One vector is turned by the same rotation once a step. Each row is the vector after some number of steps, and that number follows the row.
The counts run from 0 to 326.
|   88 |  117 | -128 |  126 |   23 |   96 |  208 |   57 |   36 |  -75 |   27 |  112 | -132 |  -59 | -116 |  100 |  168 |  308 |   50 |  310 |  243 |  107 |  282 |  331 |  -64 |  -72 |   98 |  102 | -372 | -388 |   19 |  244 |  -53 |   -2 |   92 | => 170
|  191 |  -40 |   32 | -131 |  155 |  -40 | -333 |  162 |  -26 |   33 | -239 |    7 |  222 |  157 |  242 |  171 |  121 |   -7 |  -17 |  194 |  355 | -158 |  -47 |   97 |   98 |  -60 |   34 |  -80 | -219 |  138 |  317 |  -22 | -202 |   16 | -413 | => 233
|  200 |   64 |  145 |  -86 | -246 |  164 |  360 | -267 |  -23 | -191 |  179 |  253 |  300 |   17 |  -76 |   66 |   43 |   32 |  -25 |  176 |   77 |   85 | -130 |  305 | -154 | -274 |  -19 |  115 |  -80 | -130 |  -16 |  203 |  119 |  156 |  -92 | => 126
|  469 |   39 |  114 |  248 |  168 |   83 | -149 |  -73 |  -49 | -378 |    1 |  -79 |  143 | -115 |   53 | -133 | -138 | -137 | -334 |  208 |   26 |  103 |  -73 |  162 |  102 | -267 |  139 |   28 |  198 |  -22 |  155 |   27 | -140 | -128 |    3 | => 114
|  372 | -100 | -168 |  111 | -270 |    3 |   24 |  106 |   43 |  236 | -118 | -151 | -113 |  -16 | -263 |  205 |  -35 | -172 | -100 |  254 |  375 | -129 |  224 |    8 |   57 |    6 |   83 |  -38 |  -52 |  112 |  195 |  240 | -293 | -146 | -291 | => 183
|  283 |  170 | -144 |   81 |   64 |   53 |    5 | -145 | -148 | -573 | -162 |  -40 | -186 |  169 |  111 |  -64 |  -50 |   -2 |  227 |  214 |  106 | -230 | -105 | -165 |   -5 | -172 |  308 |   18 | -346 |   19 |   42 |   77 |  -61 |  -40 | -110 | => 252
|  288 |  -71 |  102 |  272 | -425 |   19 |   75 | -129 |  -73 |   55 |  310 |  237 |  324 | -127 | -122 | -152 |   37 |  -98 | -124 |   47 |  144 |  166 |  -69 |   77 | -168 |    4 |   11 | -177 |  -39 | -159 |   34 |  136 | -169 |  217 | -349 | => 132
|  370 |  218 |   56 |  135 |  137 |   34 | -141 |  247 |   23 |  -88 |  425 |  377 |   36 |  112 |   93 |  107 |  187 |   89 | -130 |   33 |  -91 |   68 |  -73 |   47 |  155 |  -24 | -182 |   -9 |  -21 |  316 | -152 |  147 |  161 |  308 |  -47 | => 285
|  316 |  -80 | -108 |   94 | -103 |   13 |  -16 | -291 |   73 | -226 | -197 |   39 |  118 |  278 |  -52 |  127 | -320 | -233 |   -9 |  154 |   96 |  -66 | -195 | -338 |  -42 |   38 |   32 |  -95 | -182 |  130 |  324 | -135 |  -48 |  107 | -188 | => 54
| -213 |  114 |   70 |  257 |  -80 |  234 |  -15 |  -73 | -123 | -209 |  -22 |  188 |  267 |  172 |  -66 |   89 |  215 |    1 |  -70 |   83 |  384 |  -74 |  248 |  252 |  -97 |  -59 |  186 | -125 | -316 | -202 |   89 |  -33 |  163 |  185 |  -61 | => 215
|   96 |    1 |   -8 | -166 |  168 |  139 |  -41 |  193 |  -47 | -174 |   91 |   81 |   73 |   43 |  -16 |  190 |   73 |   40 |  159 |  293 |  306 | -162 | -456 |   70 |  137 | -336 |  157 |  186 |  -92 |  -28 |  115 |   93 | -149 | -152 |  -75 | => 34
|  262 |  -43 |  135 |   38 |  -92 |   73 |  -33 | -275 |  207 | -135 |   27 |  178 | -121 |  299 | -234 |   42 |  -15 | -316 |   86 |  172 |  184 |  -53 | -254 | -344 |   38 |   -4 |   30 | -109 |   36 |  183 |  184 |  -85 | -287 |   52 | -159 | => 49
|  309 |  -52 |  -44 |   33 |   -9 |  111 |  -51 |  -39 |  162 |  114 |   43 |  119 | -271 |  -47 | -120 |  -19 |   33 |    3 |   59 |  357 |   45 |   84 | -185 |  162 |  117 |   40 |  -87 | -123 |  103 |  423 |  282 |   31 | -336 |  487 | -106 | => 94
| -181 |  -63 |  218 |  -20 | -103 |  184 |   -3 | -271 | -295 | -285 |  167 |  181 |   29 |   99 | -314 |   79 |  268 | -100 | -107 |  101 |  318 |  -34 |   -3 |    3 |  -67 |   -2 | -146 |   44 | -299 |  -85 |  420 |   51 |   28 |  208 |   26 | => 213
|  185 |  363 |  -74 |  479 | -114 |    5 | -116 | -147 |  -15 | -149 |   12 |  172 |  141 |   36 | -137 |   46 |  -66 |   20 |  327 |  277 |  102 |  132 |    5 |  -83 |   58 | -112 |  320 |  -57 |  -76 |  -32 |  131 |   29 |   87 |   -3 | -130 | => 261
|   68 | -173 |    9 | -206 |  215 |   11 |    6 |   27 | -172 |  111 | -269 |  210 |  215 |  144 |  117 |  156 |   82 |   87 |   86 |  237 |  394 | -156 | -386 |   91 |  247 |   64 | -154 | -285 | -268 |  282 |  106 |  -24 |   13 |  241 | -141 | => 231
|  337 |   98 |  -39 |  133 |  -91 |    2 | -162 |  162 | -124 |   38 | -377 |  110 |  363 |  299 |   71 |  164 | -347 | -152 | -156 |  105 |  335 |   94 |   85 |  202 | -110 |  -96 |  -73 |   47 | -129 |  212 |   10 |  126 |  181 |   37 | -165 | => 274
|  183 |  104 |    7 |  225 | -114 |  120 |  -56 | -101 | -271 | -365 |  -37 | -147 |  -98 |  -95 |   23 | -183 |  108 |  171 |   93 |  231 |  -82 |  -61 |  155 |  278 |  -87 |   -7 |  217 | -103 | -220 |   22 |  483 |   41 |  -71 |  414 | -121 | => 302
|  153 | -110 |    5 |  345 | -197 |  144 | -225 |  143 |   58 | -109 |  262 |   47 | -131 |  203 | -132 |  112 |  239 |    9 | -330 |   -9 |  166 | -176 |  192 |  -76 | -159 |   44 |    5 |  -73 | -158 | -200 |  243 |   77 | -220 |  353 | -119 | => 0
|  142 |  224 |   57 |  360 | -186 |  169 |  -10 |  150 |  -62 |  139 |  191 |  163 |   36 |   69 |   81 | -187 |  132 |  163 |   98 |  420 |  170 |    7 |  201 |   81 | -126 | -121 |  113 | -237 |    6 |   75 |    4 |   25 | -225 |  390 | -341 | => 87
|  368 | -331 |   94 |  -36 |   72 | -181 |   59 | -101 |  100 | -125 |   69 |   68 |   96 |   70 |   85 |  249 |  -52 |   67 |  -64 |  -81 | -214 |   99 |  -65 |  305 |  118 |   51 | -377 | -143 | -287 |  -10 |  365 | -145 |  -53 |  151 |  -35 | => 149
|    4 |  -64 |   -4 |  332 |  165 |  -96 | -200 |   -9 | -288 | -125 | -108 |    9 |  303 | -177 |   30 | -128 |  206 |   79 | -102 |  290 |  330 | -362 |  140 |  188 |   95 |   -6 |  -44 | -358 | -153 |  107 |   73 |   88 | -109 | -290 |  -47 | => 23
|  368 |  197 |  -61 |   91 |  -86 | -117 | -218 |  261 |  -60 |  -74 |   86 |  223 |  353 |  275 |  133 |  210 |  -70 |    6 | -209 |   71 |   41 |   39 |  137 |  179 | -178 |  -53 |  -65 |  178 | -187 |  127 |  145 |  226 |  205 |  204 | -219 | => 279
|  384 |  -35 |  100 |  -49 |  -31 |  186 |  128 | -191 | -376 | -349 |  116 |   16 |  133 | -114 |  -59 | -281 |  -61 | -188 | -311 |  149 |  119 |   62 |  -92 |   64 |  -61 | -196 |  -38 |   31 |  -11 |   53 |   81 |  254 | -114 | -114 | -107 | => 118
|   55 | -158 |   13 |  358 | -141 |  171 |  159 |   33 |  158 | -152 |  201 |  243 | -181 |   95 | -202 |  196 |  265 |  162 | -148 |   78 |  116 | -177 | -126 |   93 |  171 |  137 |  -23 | -297 | -263 |  -52 | -118 |   58 |   20 |  496 |  114 | => 2
|  293 |   29 |   51 |  356 | -230 |  122 |  -15 |  -67 | -171 | -100 | -276 | -124 |   93 | -210 |  -26 | -196 |  -33 |  111 |  109 |  318 |   43 |   -8 |   89 |  453 |  166 |  -89 |  246 | -355 |    2 |  244 |   85 |   68 |   13 | -125 | -143 | => 311
|  190 |  286 | -170 |  454 | -137 |  -84 | -130 | -218 |  -21 |  -96 | -173 |  299 |  253 |   83 | -163 | -103 | -136 | -108 |   35 |  265 |  236 |   90 |  177 |   70 | -184 |  -28 |   41 | -113 |  -90 |  112 |  -14 |  279 |   22 |  -76 |  -60 | => 265
|  248 |   74 | -244 |  164 | -236 |  -19 |  -13 | -138 |  312 | -109 | -129 |  351 |  -27 |  200 | -100 |  182 |  -26 | -274 |  -56 |  135 |  123 | -117 |   59 | -159 |  -20 |   17 |  360 |  -31 | -148 |  150 |   -4 |  137 |  -52 |   73 | -392 | => 51
|  273 |   87 |  307 | -163 |   11 |  347 |  243 | -230 | -302 | -161 |  115 |   97 |  290 |   38 | -106 | -160 |    0 | -116 |  -97 |  118 |  160 |  262 | -312 |   61 |  -34 | -244 |   51 |    8 |   67 | -156 |   -2 |   87 |   66 |  -50 | -171 | => 122
|  461 |   10 |  179 |  238 |  -71 |   12 | -146 |  206 | -176 | -208 |  226 |   58 |   45 |  131 |   85 | -189 |    9 |  -63 | -258 |   42 |  -15 |  -29 |   12 |  -64 | -176 |   -7 | -335 | -118 |  -16 |  205 |   44 |  -14 |  -93 |  307 |  -81 | => 287
|  361 |   -1 |    4 |   56 | -151 |   45 | -132 |  -14 | -178 |   -5 | -179 |   73 |  211 |  301 |  -28 |   59 | -356 | -276 |  -73 |  171 |  269 |   86 |  -79 |  145 | -155 |  -11 | -305 |   21 |  -42 |  294 |  181 |  154 |   94 |   32 |  -69 | => 273
|  335 | -302 |  208 | -133 | -248 |   38 |  193 | -184 |  217 |   47 |  -90 |  364 |   33 |   60 |  -80 |  123 | -114 | -189 | -192 |  -28 |   85 |  150 |  -11 |  219 |  -64 |  175 | -175 | -128 | -201 |  164 |   34 |  170 |  -69 |  314 | -259 | => 140
|  366 | -178 |  244 |  169 | -196 |  125 |  105 | -115 |  157 |  119 |  -47 |  240 |  222 |  -41 | -218 |  -48 | -105 | -128 | -164 |  -26 |  260 |  259 | -209 |   96 |   -6 |  136 |   -5 | -343 |  -13 |  -13 |  -89 |   62 |  -52 |  312 | -268 | => 136
|  257 |    2 |  265 |  121 |   35 |  320 |   13 |   75 | -251 | -201 |  162 |   58 | -148 |  332 |    0 | -213 |   98 |   -4 | -217 |  186 |  -92 |  135 | -213 | -216 |   29 |   20 |  -50 | -244 |  117 |  227 |  -19 |  -80 |  -57 |  415 | -192 | => 291
|  481 |  133 |  171 |   15 |   66 |  -68 |  209 |  145 |    7 |  -62 |   76 |   45 |  280 | -217 |  128 |  -41 |   45 |  147 |   -6 |   19 |   78 | -242 |   -2 |  354 |   73 | -219 |  140 |    9 | -115 |  -88 | -173 |  187 |  101 |  -42 |  -91 | => 325
|  355 |  153 |   48 |  -64 |  117 |  119 |   54 |  -97 |  -75 | -398 |  125 |  290 |   28 | -172 |  -96 |  -67 |  164 |  -81 | -242 |  137 |  -26 |  163 | -126 |  207 |  299 | -223 |  198 |   40 |  114 |  152 |  -93 |  341 |  115 | -135 |   62 | => 116
|  -43 |  -41 |   75 |  309 |  189 |  -37 | -318 |   26 | -124 | -204 | -108 | -132 |  156 | -142 |  -26 |  142 |  210 |  144 |   41 |  218 |  197 | -173 |   64 |  303 |  344 |  -63 |  196 | -196 | -135 |   90 |  487 | -160 | -118 | -172 |  -23 | => 19
|  178 |   14 |   10 |  148 | -215 |  104 |  -16 |   61 |  161 |  -70 |  200 |  124 | -309 |   59 |   19 | -100 |   33 |  117 |  251 |  324 |   93 |  -72 |  -94 |  298 | -130 | -185 | -190 | -114 |   -4 |  358 |   99 |   33 | -185 |  440 |  -24 | => 89
|  341 |  160 |  -28 |  -36 | -134 |   90 |   80 |  143 | -217 |   79 |   27 |  163 |  315 |  236 |  -56 |  303 | -218 |    9 |  135 |  172 |  106 |  106 | -303 |  118 |  292 |  -85 |  -94 |   78 |  -21 |  367 |   77 |   90 |  305 |  106 | -185 | => 276
|   47 | -142 |   74 |   47 |   86 |  289 | -166 | -132 |   -8 | -377 |   83 |  140 | -112 |  290 | -221 |  155 |  214 | -295 | -571 |  141 |   89 |   49 |  -86 | -115 |  275 |  -70 | -146 |   49 |    9 |  -59 |  200 |   23 |  -66 |   13 |   31 | => 204
|  340 | -254 |  234 |   83 |  214 |  -98 | -102 |  -69 |  -63 | -218 |  197 |  120 | -117 |   -7 |   54 |    8 |  129 |   25 | -278 |   77 | -181 |  144 |  162 |  205 |   94 |    8 | -465 | -154 | -230 |  -50 |  232 |  -32 | -250 |  -28 |  -31 | => 154
